In the rows, zero is written as 128.
The rows of Z fall into several groups, and each row is roughly a mix of its group's hidden directions; some rows fit no group.
Z, 156 rows:
[[110  93 147 146 119  98  89 104 121 148 190 158 106 132 108]
 [170 143 106 170 133 137 151 114 163 137 135 143 150  63 133]
 [151 126 169 141 140 129 168 105 140 100 117 131 143  89  66]
 [ 88 140 101 145 120 116  82 156 169 138 135  95 152 116 172]
 [125 106 198 148 144 126 126 140 156 135 106 108 128 166  84]
 [135  98 160 133 157 127 175  90 108  90 126 111  99 153  92]
 [ 78 134  92 148 107 126  92 137 159 146 142  91 154  97 157]
 [122  94 120 187 119 102 168 118 163 123 162 106 145  95 123]
 [132  64 163 167 123 116 115 134 113 134 170 118 110 131  88]
 [102 123 139 104 137 134 131 102  75 129  97 109  94 191 124]
 [134 147  58 131 120 146 142 111 103 144 133 126 109 115 189]
 [132 104 173 109 151 120  90 167 118  73 128 106 126 141  96]
 [110  97 162 149 125 106 186  98 146 149 130 130 133 169  92]
 [ 98 144 113 131 121 135 128  91 107 191  91 127 123 179 140]
 [135 184  92 133 145 129 118 117 150 107  96 121 155  78 161]
 [ 90 147 112 106  79 123 115 178 153 161 140 126 129 130 173]
 [161  98  74 128 147 151 123 116  63  97 136 116 129 121 131]
 [162 143 182 107 166 144 143 133 165  81 120 139 114 127 102]
 [113 138 117 155 105  73 124 156 175 134 143 136 172  99 150]
 [ 95 135  68 147 121 137 161  91 122 151 113  93 134 133 168]
 [136 110 171 148 129 104 191 115 130 102 112 117 140 120  76]
 [ 93 100 152 129 136 123  80 158 165 147 136 110 148 182 122]
 [127 108 105 164 143 141 143  49 116 142 160 135 110 110 113]
 [126 123  80 167 143 125 156  61 134 124 156 127 127  96 143]
 [180 140 101 121 116 165 174 114 112 139 132 167 128  83 118]
 [114 112  82 164 134 145 111  76 126 134 166 115 134  78 125]
 [140  92 132 136 100 115 188 103  99 152 158 163 119 135  96]
 [101 127  75 176 129 110 131  79 127 141 129 104 158  97 142]
 [183 107 114 101 141 131 140 145 102  83 170 166 108 123 136]
 [158  92 116 132 146 132 128  85  97 136 175 175 102 152 118]
 [ 89 165 147 132 121 134 166  91 152 160  75 111 140 138 111]
 [112 163 178  75 123 131 151 119 152 136 112 166 116 160 107]
 [116 137 106 117  99 127  70 160 151 162 166 159 144 107 153]
 [191 114 102 120 138 155 124 178 110  96 147 131 111 112 159]
 [151 152 176 101 113 119 156 172 168 143 112 169 135 147 121]
 [ 93 154 166 107 123  89 126 170 166  93 103 106 147 138 134]
 [151  86 124 148 140 162 141  82  87 149 152 135  89 144 104]
 [164 112  87 134 138 155 152 107 105  87 159 123 120  73 126]
 [111 180 147 132 112 128 150 153 176 138  78 101 145 104 142]
 [171 161 136 103 148 139 148  88 120 130 130 193  97 129 128]
 [182 160 156 116 168 143 125 131 163  96 131 158  94 118 145]
 [174 115 101  95 140 176 158 156 110 103 139 130  99 146 157]
 [115 116 173 104 143 141  58 152 138 107 157 123  99 137 110]
 [149  94 153 134 137 155 160  99  89 147 126 131  84 170  98]
 [ 74 155 123 136 139 117  75 130 161 133 101  87 151 133 150]
 [ 79 122 182 105 121 115 109 126 145 129 120 124 153 149  69]
 [117 146  77 162 131 119 111  98 150 129 141 119 160  69 152]
 [144 144  80 125 144 140 137  83  98 131 144 149  85 135 178]
 [115 105 134 156 125 153 140 126 181 183 156 123 106 168 149]
 [ 84 107 115 130 105 133  86 182 147 133 140  79 150 130 143]
 [159  66 152 160 130 133 139 118 105 131 170 136 106 128  84]
 [169 100 129 126 130 151 134 184  97  80 123  89 118 108 124]
 [110 158 105 101 133 150 136 108 112 155  98 127  99 182 176]
 [134 181  91 121 150 147 122 115 143 100 113 112 111  94 185]
 [145 122 195 104 131 127 130 129 120 135 115 164 120 157  68]
 [125 112 132 144  96 121 101 202 149 124 153 100 134  91 144]
 [152 127 176  90 119 144 141 198 141 114 111 131 119 156 119]
 [148 152 166 103 158 147 172  99 126 108  94 137  90 161 117]
 [141  89 124 123 105 161 123 194 105 114 149  86 104 122 138]
 [ 72 165 121 123 126 104 102 132 170 134  97 104 167 138 152]
 [130 140 136  91  82 108 155 202 126 133 119 141 132 145 153]
 [144 128 199 109 154 136 138 128 154 109 112 144 125 149  74]
 [151 137 159 107 135 126  76 133 122 110 171 173  88 101 120]
 [ 83 139 182 125 111  92 131 151 157 102 110  97 145 112  98]
 [142 109 109 112 114 122  84 198 121 102 165 128 135 112 154]
 [160  98 146 135 148 169 108 102 106 128 170 142  76 121 102]
 [160  94 134 136 137 141 147  81  83 126 156 157 102 120  84]
 [ 92 145 121  95 136 147  68 163 144 100 114  88 146 128 140]
 [ 93 160 120 112 139 131 148  94 140 152  98 122 103 184 169]
 [132  78 114 155 113 141 104 107  83 144 173 127 118  99  91]
 [ 88 157 129 159 135 108  95 130 171 146  90  88 155 130 152]
 [ 93 174 117 130 139 109  86 116 151 148 110 124 113 151 188]
 [160 136  77 115 134 153 138 140 131  85 156 130 131  73 159]
 [107 155  93 144 139 111  92 128 168 106 131 109 166  80 157]
 [146 162 157 107 171 153 147 120 153 108  81 118 103 167 143]
 [115 132 145  83 127 127  70 170 131 131 147 150 108 174 150]
 [159 175 144  87 149 103 136 117 123 108 106 188 120 145 141]
 [106 168 176  99 133 114 145 152 161 107  78 110 127 155 134]
 [130 172 172 109 128  97 120 110 120 155  89 178 126 152 109]
 [140  90 123 121  86 112 119 172  83 115 166 137 139  94 102]
 [182 147 149  91 161 122 121 150 127  72 118 165 131 126 121]
 [111 144 180 105 148 121 150 118 144 127  88 125 111 193 118]
 [139 134 148 131 177 138  89 129 140  68 101  92 144 110 106]
 [170 138 116 120 141 158 102 166 144  84 145 123 129  68 138]
 [139  70  99 152 134 125 123 103  81 107 174 123 129 109 103]
 [ 89 166 123 102 101 115 114 174 169 124 110 111 164 110 151]
 [145  77  91 131 138 131  97 109  71 130 169 147 124 147 120]
 [162  94 107 138 150 164 143  80  80 130 147 138  97 136 110]
 [112 130  98 153 118 112 135  65  74 160 129 133  95 129 144]
 [119  90 167 127 154 131  76 150 136  87 150  99 129 135  91]
 [104 152 135 121 101 103 161 176 149 138  81 101 148 153 158]
 [134 104  89 141 119 121 125 144 148  96 190 127 144  74 144]
 [108  87 150 125 106 101 170 116 131 153 166 155 119 178 110]
 [142  70 126 142  99 131 140 135  70 147 166 132 102 135 104]
 [100 127 142 175 120  93 123 138 185 147 120 106 176 112 121]
 [178  99  91 125 123 167 169 148  79 113 125 114 123 117 130]
 [182 121  75 133 131 154 141 145 107 120 153 136 105 107 176]
 [150 108 171  93 118 136 165 162 109 129 118 146 107 183 105]
 [ 76  93 152 163 134 105  86 120 143 135 137  85 140 146 104]
 [109  97 106 186 128 132 123  71 111 163 149 107 121 112 114]
 [160 178 149  82 151 127 148 111 119  96  97 169 107 134 129]
 [170 121 108 107 148 156  91 189 123  95 130 118 124 133 162]
 [101 123 134 112 125 124 200 115 112 114  94  96 120 175 129]
 [161  69 162 141 145 141 123 136 118 104 166 130 115 130  77]
 [104 168 143 116 108 111 128 178 178 140  91 115 158 134 153]
 [139 112 156 147 154 136 194  89 125 101 109 102 103 141 103]
 [ 66 139 162 108 119 121 143  91 135 135 100 114 148 146  78]
 [106 158 129 123 154 128 161 106 152 125  86 100 108 179 169]
 [134  71 129 146 111 141 108 135 108 140 198 133  96 117 113]
 [115 137 120 114 129 127  81 190 162 126 133 111 130 152 180]
 [143 139 166 157 143 114 170  85 154 114 117 138 137  91  82]
 [ 94 139  96 115 111 117  64 147 122 159 146 135 122 148 176]
 [107 131 137 120 141 105 140 165 142 102  82  85 145 181 154]
 [149 139 177  97 135 137 170 116 113 132  94 157 108 169  95]
 [151  92 140 129 151 157 150  83  86 130 137 138  91 161  93]
 [130 134  75 151 117 131  74 146 116 133 138 110 147  76 160]
 [117 105 150 157 102 116 169  96  87 163 108 120 127 131  79]
 [144 128 156 144 177 134 119  57 127 120 121 148 116 135  86]
 [158 173  97 111 164 163 143 109 143  96  90 128 149 101 143]
 [104 131 118 115  95 102 102 202 147 124 137 112 149 125 166]
 [144  92 101 189 125 107 132 106 108 146 171 124  97 117 155]
 [101  88 118 149  71 102 127 171  98 156 147 104 138 120 127]
 [104 165 179  94 126  82 124 153 151  92 100 134 140 134 119]
 [182 130  89 123 160 145 130 125 115  72 139 136 138  84 138]
 [ 64 125 143 134 123 116 153  92 145 152 100 100 148 169 105]
 [179 115  78 139 148 162 151  94  88 118 140 140 114 107 136]
 [ 92 164 145 101 134  99  94 152 178 110 109 128 170 136 134]
 [103 166 112 106  98 115 155 110 112 176 105 153 110 161 163]
 [118 110 141 161 139 120 150 134 152  91 109  75 169  97  94]
 [134  71 140 150 146 119 154  91 124 113 183 135 103 146 101]
 [111 133  96 123  70 112 161 158 104 168 133 132 119 136 172]
 [ 88 131 152 125  82  99 130 160 138 183 106 132 149 162 123]
 [180 116 156 122 156 164 152  99 104 123 127 156  88 143  96]
 [137 123 103 122 103 120  65 161 103 131 168 149 134  83 138]
 [129 126 156  86  92  93 161 181 124 120 140 160 119 160 135]
 [ 86 116 177 128 125  92 127 148 133 124  94  97 146 175 101]
 [159 120  98 139 139 141 123 156 145  78 159 110 137  68 148]
 [100 146 135  90 124  99  90 179 120  91  98 106 155 141 139]
 [145 124 106 190 137  92 151  98 124 119 114 114 162  81 120]
 [ 88  89 138 148  83 121 129 137 108 184 152 114 108 156 121]
 [128 155 163  92 148 148 138 131 152 140 102 141  94 193 145]
 [168 101 117 159 168 146 144  70 100 125 141 139  95 139 117]
 [160 124  70 155 117 158 127 112 104 148 144 134 139  69 136]
 [ 96 148 180 146  97  96 120 118 138 156 107 131 144  96  80]
 [145 134 116  82 110 182 194 141 109 129 109 128 115 141 126]
 [157  80 152 129 118 148 125 134  67 143 139 135 102 144  82]
 [149 101 139 103 102 145 188 128  82 137 139 152  99 151 102]
 [186 132 125 107 164 160 154 111  92  85 110 141 110 121 112]
 [ 56 112 121 124  93 110 115 105 121 167 138 121 156 144 100]
 [126 153  74 143 128 143  73 136 123 132 122 106 141  83 169]
 [166 130  80 113 135 191 122 114  95 124 145 137 108  93 139]
 [158 109 142 111 147 139 110 168 123 128 139 139  87 192 162]
 [172  97 113 136 153 156 122  88  90 111 163 149 107 106 100]
 [ 89 128 160 122 115  85 128 163 167  82 139 102 150 105 117]
 [177 139 124 120 159 126 180  91 125  87 139 165 106 117 132]
 [138 158 173  90 156 110 163 120 145  81 110 149 105 155 126]]

One row of each group comes first, with its name. Which group is each row after those in?
[127 170 133 117 177 123  99 109 187 108 125 146 124 145 165] => (49)
[126 101 185 120 133 138 133 121 145 137 130 145 145 150  53] => (102)
[143 174 107 100 131 124 141 164 166  89 118 133 142  98 175] => (2)
[160 109 167 125 179 156 130 104 122  94 111 121 120 151  79] => (35)

[183  94 102 124 156 170 109 134  94 104 161 135 101 126 134] => (49)
[176 105 103 109 105 148 131 150  76 127 163 163 114 100 123] => (102)
[ 93 120 120 161 163 127 111  57 115 131 110  92 130 145 112] => (35)
[175 152  77 120 137 147 116 112  80 147 104 162 134 118 150] => (2)
[140  80 119 146  91 131 156 135  85 161 171 138  91 133 127] => (35)
[103 120 134 118 126 129  85 188 138  91 120  71 142 123 139] => (35)
[110 160 158  88 136 105 120 165 168 114 108 137 127 176 157] => (2)
[150 120 159 115 119 140 156 103  89 166 110 169 113 161  85] => (102)
[153 144 165 126 143 135 189  88 132 107 103 141 120 111  84] => (102)
[163  94  92 171 162 158 113  89  98 124 147 112 112 112 128] => (49)
[149 163 127  81 136 192 113 119  96 134 102 140  94 125 126] => (2)
[124 188  92 100 137 136 148 120 142 119  75 124 155 123 165] => (35)
[188 107  83 151 142 161 139 160 111 115 130 109 123 113 164] => (102)
[ 90 154 136 120 152 132 161 102 160 119  85  91 123 173 147] => (102)
